Each row is where one point has got to under a steady rotation. How many steps took it there?
The counts run from 0 to 251.
[ -5.0 -24.9   1.9  21.5 -19.1   6.0   9.9 -39.1 -12.4 -22.3 -28.2  -6.9
 -30.7 -18.6  29.7   1.0  20.4 -15.4 -20.9   0.1  -9.0   4.4  -0.1 -12.6
   8.8  30.5  -6.4  13.6   5.2  -1.2   3.4  -3.2  27.1   2.1 -19.7  24.0
  -6.4] : 236
[-13.2  -4.1 -10.1 -19.2  -4.6 -13.0  19.7  -9.5  18.9 -11.6 -26.3 -24.9
  14.3  -6.1   6.3   4.0   6.4  -0.5  14.2   2.1  -7.4  14.2 -46.5  -0.3
   1.5  -2.2 -15.5  19.3  24.9  14.6 -30.7  18.9  31.4  12.8 -36.5  -5.1
   4.1] : 102
[  3.9  -8.3  31.8  16.9   0.7   3.1  -8.8 -29.8   5.3  33.6 -12.2  30.5
 -16.1 -28.1 -10.4 -19.7  18.3  19.8 -14.3 -20.5  22.5   9.7  -4.4  13.7
 -20.1  -0.7  21.7  33.0  -7.4 -13.4   4.8   1.9 -11.0  -3.0 -13.4  -2.0
  10.7] : 217
[ 23.6  -0.2   7.3 -13.3  15.9 -12.9  -3.3 -18.2  39.5  32.7   1.5  10.5
  -2.3 -16.3 -15.2  -9.2 -24.0  -9.7  -9.5 -12.7  24.6  -9.2  17.3  -8.7
 -36.6   5.4 -21.9  -5.9  19.3 -20.5   9.7  -6.6 -19.8 -14.3  -1.1  20.4
  30.8] : 4
[  6.6  -3.7 -10.4 -16.6  31.3 -24.5 -44.9  -3.0   5.3   7.5  -4.3 -29.7
 -10.7  -9.5 -21.3  -8.8   8.8 -11.7  25.4 -28.8  14.3  15.5 -21.3   9.2
 -20.3  -5.0  35.3  -1.4  -8.1  13.6 -31.8   0.4  19.4  24.4   9.4 -12.8
  -8.0] : 94
[-22.9 -19.1  31.3 -32.6  24.1  -0.4  -1.7  -0.4 -26.5  -4.8  -9.1 -28.1
  12.9   4.5  -6.2 -16.0  13.3  -6.0   1.2  15.3 -20.0 -27.7 -22.2   1.3
  -3.9  22.8  -7.3 -11.9 -14.1  -4.8  25.7  23.8   2.2   2.7 -28.3  30.8
  -4.8] : 79
[ 15.7  31.6  29.5  -1.1  -0.9 -22.3   0.2  10.9  37.0  28.2   9.5  45.5
   1.5  13.9  21.8  -4.6  12.7  10.7  10.2  15.7 -13.9  -4.0   2.6 -14.3
  10.9  -0.5  -2.4  -0.9 -13.2   1.2  -0.9 -28.2 -13.2   8.1   8.9  14.4
  13.4] : 194
[  0.4 -15.2  10.4   5.1 -20.2  15.1  13.1 -48.2 -19.4 -15.3 -29.5   3.5
  -7.6 -13.8  37.0 -26.3  32.3  -5.3 -21.9   9.8   0.2  13.3  -7.0 -11.6
   8.0  28.9  -3.4  -5.5   1.6  -4.5   9.9  -1.7  20.2   1.1 -16.9  14.4
 -11.1] : 237
[-12.4  16.9  22.5   4.6 -11.3 -17.9  -1.0  19.2  29.6 -14.3   4.4  12.0
  -0.1 -22.6 -30.0  19.6   5.6 -34.1  -5.8 -17.1 -40.1  -2.7  -3.7  -6.7
  -8.2   6.2 -29.0  -6.8  -9.2 -17.7 -19.2  23.1 -15.7  -7.1 -27.8  21.2
   2.5] : 139
[ -4.9  11.1   3.9 -15.5  20.2  16.5  -1.7 -16.2 -18.2 -13.5 -15.1   7.8
 -39.5   3.1  44.7  -6.4   4.4  -5.5 -13.3  30.6 -20.9   8.7  -0.9  20.1
   7.9   8.6  12.2  -8.9  -3.1 -19.7  18.8 -39.7  -5.0  31.4  -0.3   8.9
  -2.2] : 232
[-26.8  11.0  26.3  11.5  36.5 -26.6 -15.4   2.2  12.8  -9.4  23.4 -37.4
 -23.4  -6.9 -10.0  32.3 -10.7  -6.1  14.8  -3.2 -32.6 -12.6  -4.0  -6.6
   1.1  17.8  -9.7  -0.8   3.5 -23.5   5.4   1.5   3.2  28.6 -22.8  12.3
   6.3] : 75
[  6.6 -12.9  40.4  -1.5  -3.6  19.1  -4.9 -12.1  26.7  42.4 -11.2  25.6
 -18.0 -22.9   3.8 -26.1  14.0  12.4  -7.7 -25.6  20.0  11.1   6.8   3.2
 -20.3  -4.6  19.0  27.8  -4.5  -0.8  16.7  -1.9 -18.1  -8.8  -6.4  22.8
  11.3] : 218
[ 11.4   0.5   5.6 -14.1   5.5 -23.8  19.7  26.8   3.1  -3.3  -6.4  24.5
  27.1 -16.5 -24.6  25.2 -33.3  16.9  13.2  -4.5   5.9  28.5  -6.1   6.2
  13.5 -19.5 -17.7  26.6 -12.9  23.6 -12.8  10.0 -12.3  18.6   0.7 -16.3
  24.8] : 128
[  2.6  15.6  -3.4 -14.2   4.3  24.8 -18.4 -28.6  31.5  23.9 -19.9   5.5
 -21.1  34.1  28.6  -7.6  -9.4  16.8 -16.9   5.8 -18.0   9.5  -3.9  13.1
 -19.3  -1.8 -19.4  -0.9  23.8  -3.5  13.3 -20.3  -1.7  15.7   1.0  12.1
  37.2] : 226
[  9.5   2.6  -6.4 -42.8  13.1   2.9  15.6  -9.3 -42.1 -21.6 -10.1  -4.2
  32.4   9.9  30.3  14.1   0.5 -13.2 -10.5  38.5  -6.0  -5.5   7.8  -9.7
  -4.7  13.4 -18.2  -3.2   9.6  -1.0   1.5   2.7  12.0  -6.4  19.5  12.5
  23.6] : 47
[  9.7  -7.1   2.5   2.1 -25.7  14.6  24.3  19.2   7.2   7.7 -14.5  -2.2
  35.4 -18.9 -30.2  17.7   6.9  13.3  38.7 -15.4  -0.2   9.7  29.3 -12.8
  11.7 -28.2  -9.3  16.9  -3.0  26.7  20.9   8.4  22.7  -4.6 -16.2 -10.6
   4.6] : 122
[ 29.3  12.3  22.1   3.0  -9.3 -49.9   8.7  21.4  17.3  19.1  17.0  11.5
 -10.7 -40.9  11.9   7.1   3.7  -6.2 -17.9   1.6  -7.3  -3.3   0.4  -5.6
   4.0 -12.2  -8.8   1.0  11.9 -15.5 -25.8  -4.2   8.5 -21.2 -12.0  31.0
 -16.1] : 197
[-24.7   0.9 -16.5  24.1  16.2  18.2 -26.8 -13.4 -39.7   7.8 -16.7 -26.5
   4.7  20.5 -47.1   3.8  -8.7  -0.3   9.3 -30.5  11.7   0.6 -10.4  19.6
 -16.3 -26.5  19.4  -4.9  -1.0 -17.3  -1.3  11.1  22.4   3.2   0.8 -15.0
  -5.7] : 88
[ -4.6  23.2  23.6 -14.2   1.0 -17.4  -7.5  18.5  28.3  -8.8   7.6  18.9
  -5.9  -5.8 -31.5   3.3  10.8 -36.1   8.8  -1.2 -43.0 -25.6   7.1   3.9
  -9.3   6.1 -14.7  -8.7 -28.5  -8.6  -6.7  16.3 -16.4  -6.6 -25.2  21.0
  14.1] : 138
[  1.3   8.2  -3.6 -11.6  25.1  -5.9 -45.8 -19.5  15.9   7.5  -5.8 -23.0
  -4.1  17.4 -18.3 -17.7   9.0  -3.5  21.6 -20.2  14.4  18.1 -22.8   0.6
 -18.8   8.9  36.6 -14.7   1.1  27.0 -16.4  -1.2  14.4  24.9  14.5 -16.5
  -4.8] : 93
[  5.8   9.2   1.4  -8.5   5.2  16.5 -15.2 -44.7   9.3  15.5   5.8   4.4
  -2.6  21.4  28.8 -24.6   0.9  -5.5  18.5  11.5  11.0   1.2  -0.6  10.0
  -3.6   6.0  25.7  44.0 -20.5  17.8  27.4 -21.6  18.2   9.2  22.5  -6.1
  15.7] : 34
[  4.1  25.6  17.5 -22.2  19.9  -5.6 -15.1  -5.7  18.1  40.0  23.5 -24.7
  23.7  31.9 -13.8   1.7 -30.0  13.6  20.8   0.8  -3.8 -21.3  15.7  -9.3
 -27.4 -15.0 -10.6  -0.3  12.3   8.4  29.0   9.8  14.8  -1.4   5.8 -11.1
  24.2] : 67
[ 28.0   7.4  -6.4 -15.3   6.1 -37.1  23.4  18.8  -1.9   1.7  -8.5  15.8
  29.2 -13.8 -39.4  17.1 -27.2   4.6   6.0  -8.8  10.6  20.1  -5.2   2.2
 -11.9 -25.5  -8.6  13.8   0.7  26.3 -22.2  19.5   6.2   6.3  -7.2 -33.2
  15.4] : 127
[-14.5  18.6 -13.1   3.3   3.5  23.4 -13.6  29.9 -17.1   3.5 -20.5  -1.1
  11.4   2.4 -52.3  -5.8  -0.5 -16.1 -15.1  -3.4 -35.4  -7.7  10.0  20.8
  10.5 -22.3 -35.7 -27.2  -6.2  -7.2  18.9  11.2 -16.4  -2.3 -16.3  22.0
   0.3] : 144
[-26.2   5.7  39.0  20.0  16.9 -29.9   0.2  -9.0   1.3 -12.1  24.6 -45.1
 -19.4  -9.1   1.8  22.6  -3.5  -2.5   3.7  -3.2 -27.9  -4.0 -14.0  -8.9
   0.7  15.8  -6.2   1.2   8.6 -18.7   6.7   9.6  14.0  25.1 -30.7   5.7
  -9.7] : 76
[-30.4  -9.8  38.0  -9.2   2.8  21.8   5.6 -14.9 -16.9 -13.0  -5.1 -26.1
  -1.2  -0.7 -20.1  14.3  12.2 -12.6  -3.3 -43.7  -1.2   4.0  -5.6 -13.4
 -30.5  -3.2  18.1   4.6  -2.6 -21.8  -1.4  39.8  -5.9   1.7 -13.1  -1.5
   6.4] : 83
[ 11.2  -9.7   2.0   4.3  20.3 -17.7  -1.9   6.9 -17.0  24.8  21.1 -19.3
  48.1 -42.1 -22.8   9.6 -20.9  -2.7  20.0 -11.0  32.6   2.1  -5.5  -3.6
 -13.9 -11.0  -8.4  15.7  18.5 -15.9   1.3   5.6  12.3 -13.7  -1.5   9.3
   0.9] : 63
[-24.0  -7.5   6.0 -18.8  16.8  12.0  -0.1   7.3  17.2  10.5 -14.5 -17.8
   7.4 -23.7  18.1  -7.9   8.9   7.8  45.2  -7.2  -1.4  20.5 -30.5  16.6
   7.5 -11.6  25.5  23.6  -3.2  10.0   9.7 -15.1  13.0  40.1 -12.5  -3.6
  -2.2] : 97
[-14.3   1.2   8.7 -19.8 -10.5  18.4  17.3   8.7  36.3  23.7 -28.9  13.6
   6.0  -1.8  19.8 -26.5  16.1 -18.6   3.4 -11.9  -4.7   7.3 -26.0  15.4
  16.7 -18.9  -3.9  35.0  -3.2   7.8 -11.6   4.5 -39.3  18.8  -6.8   4.1
  25.9] : 161
[  1.7   4.3  38.2   2.6  -9.6  -3.5  24.8  -6.5 -28.5  -4.2 -15.1  19.7
   8.0  10.2   7.8   9.1   1.7  27.2 -50.3   1.8 -10.3  23.5   4.3 -22.9
  -1.3  -0.7 -27.4 -26.9  23.2  -8.7   2.1  14.2  -9.8   0.8   0.7   4.0
   2.0] : 205
[ -2.7  14.0  42.1 -19.4  25.6 -24.9  -2.8   2.4 -18.1   0.6  21.3 -14.0
  26.9  -1.7   8.9  12.4 -29.6  21.8  -6.2  16.2  -7.1  26.1 -39.8   4.5
 -12.0   1.4  -5.2  10.5   4.5   1.3  -1.5   9.6  -0.1  31.1   0.2 -17.8
   9.8] : 71
[ 16.8 -17.6   7.2  26.1  22.1 -18.6 -30.8 -11.8  -3.9  28.3 -19.0  16.1
 -17.5   2.9 -27.2 -40.0  11.2   7.4 -16.1  -5.2  23.5  -5.1  -0.2   4.3
   9.4  21.4 -13.5 -16.8 -11.2   9.7  20.4 -17.8  -1.9  -0.5  -0.6  28.1
  -1.0] : 214
[ 18.5   4.4  24.0  25.6  -7.6  -9.4  16.9   7.9   1.1  12.8  -9.0   6.9
 -13.4   6.2  -8.5  27.4  16.2   9.8 -35.5  -0.8 -19.0 -10.7  26.0 -19.3
  -7.6  -3.0 -46.5 -16.5  26.0 -20.5  -7.5  13.3   8.4 -18.7 -22.9  21.0
  20.9] : 203
[ 21.3   7.0 -54.8  35.8  10.3   1.2 -14.2 -32.1 -20.1  12.1 -12.1  13.1
  21.4  -0.5 -11.1   6.4 -17.8  -7.1   1.8   7.8  28.6  10.7   8.4   4.8
  -7.5  -5.1 -11.5  12.4   8.4  -0.6  -3.4 -31.1  33.1  -1.2  16.7   4.7
  12.3] : 247
[  5.5   3.2 -18.9 -11.0   6.0  -0.5  -8.9  18.7   5.7 -12.4  -9.6   7.2
  35.8 -26.6 -18.5  -3.3  26.2 -23.0  36.6  -7.6   1.6  12.4   5.5 -17.0
  11.7   6.4  10.0 -38.7 -21.5  16.4   0.4 -12.3   4.2   8.0  13.6  14.7
 -22.0] : 118
[  2.7  21.2 -23.9 -19.6   9.4  11.7   3.0  -7.5  14.1   0.2   3.3 -26.7
  13.0 -12.0  30.4  12.1   2.9 -29.9  26.0  28.4 -19.1 -27.2  21.3   6.1
  -7.2  -6.6 -14.2   8.7  12.5 -29.4  15.0 -19.5  24.3  -1.6  -7.5  21.7
  24.7] : 42
[-12.7  -9.1  -0.1  12.7   9.1  20.7 -18.5  -6.1 -34.2   5.2  -9.1 -19.7
  -4.4  19.8 -41.3  13.5  -5.0  16.0   7.7 -30.4  12.6  -0.2 -15.0  17.3
 -13.9 -20.6  17.6  30.5  -4.4   3.9   1.4  26.9  36.0   8.4   2.9  -9.1
   4.8] : 89
[  2.0   3.2  17.1   4.0 -24.8   0.8  11.0  -3.5 -10.5 -32.0   0.1  18.1
   7.7  -5.2 -16.0  20.4  27.9  -9.4  21.1 -17.3 -21.8  13.3   7.3 -23.6
  -6.5   5.0  25.2   9.0 -36.9  10.7 -13.3  17.2  27.2   0.7   0.4 -15.0
 -16.9] : 115
[ 21.6  24.9   4.3  -4.3  14.8 -58.6  10.0  16.1  28.0  -1.8  23.3  -0.4
 -23.6   7.5 -36.1  13.8 -36.5 -20.1  15.4 -11.3 -16.9  -7.2  10.7  -1.1
   6.3 -13.6 -11.1  -2.8 -10.9  15.5   2.3   1.2   8.3   9.9  -8.8   0.0
  -3.9] : 132
[  3.1  17.7   1.2 -41.8   1.3   7.5  12.1  -9.8  -2.6   9.6   4.6  -8.4
  24.8 -33.3  50.6 -14.8  -1.0 -21.0   9.5  34.0  -5.2   1.2  -8.0  14.4
  -4.5  -8.5  22.2  31.4  -2.3 -12.2  14.6 -19.0  16.3  -2.5  -0.2  -0.8
  -6.3] : 40
[  7.4  -1.5 -30.5  -7.9  18.1   9.8 -19.3 -44.9  -6.6  10.7  -7.0 -14.5
  -8.0  13.2   5.8 -15.8 -24.6 -36.3  -4.7 -24.6  35.7   5.6  16.9  -9.1
 -13.7  -2.0  21.3 -11.3   9.1   7.8  16.7 -15.0  -8.2  11.4  33.0  -8.5
  -4.2] : 29
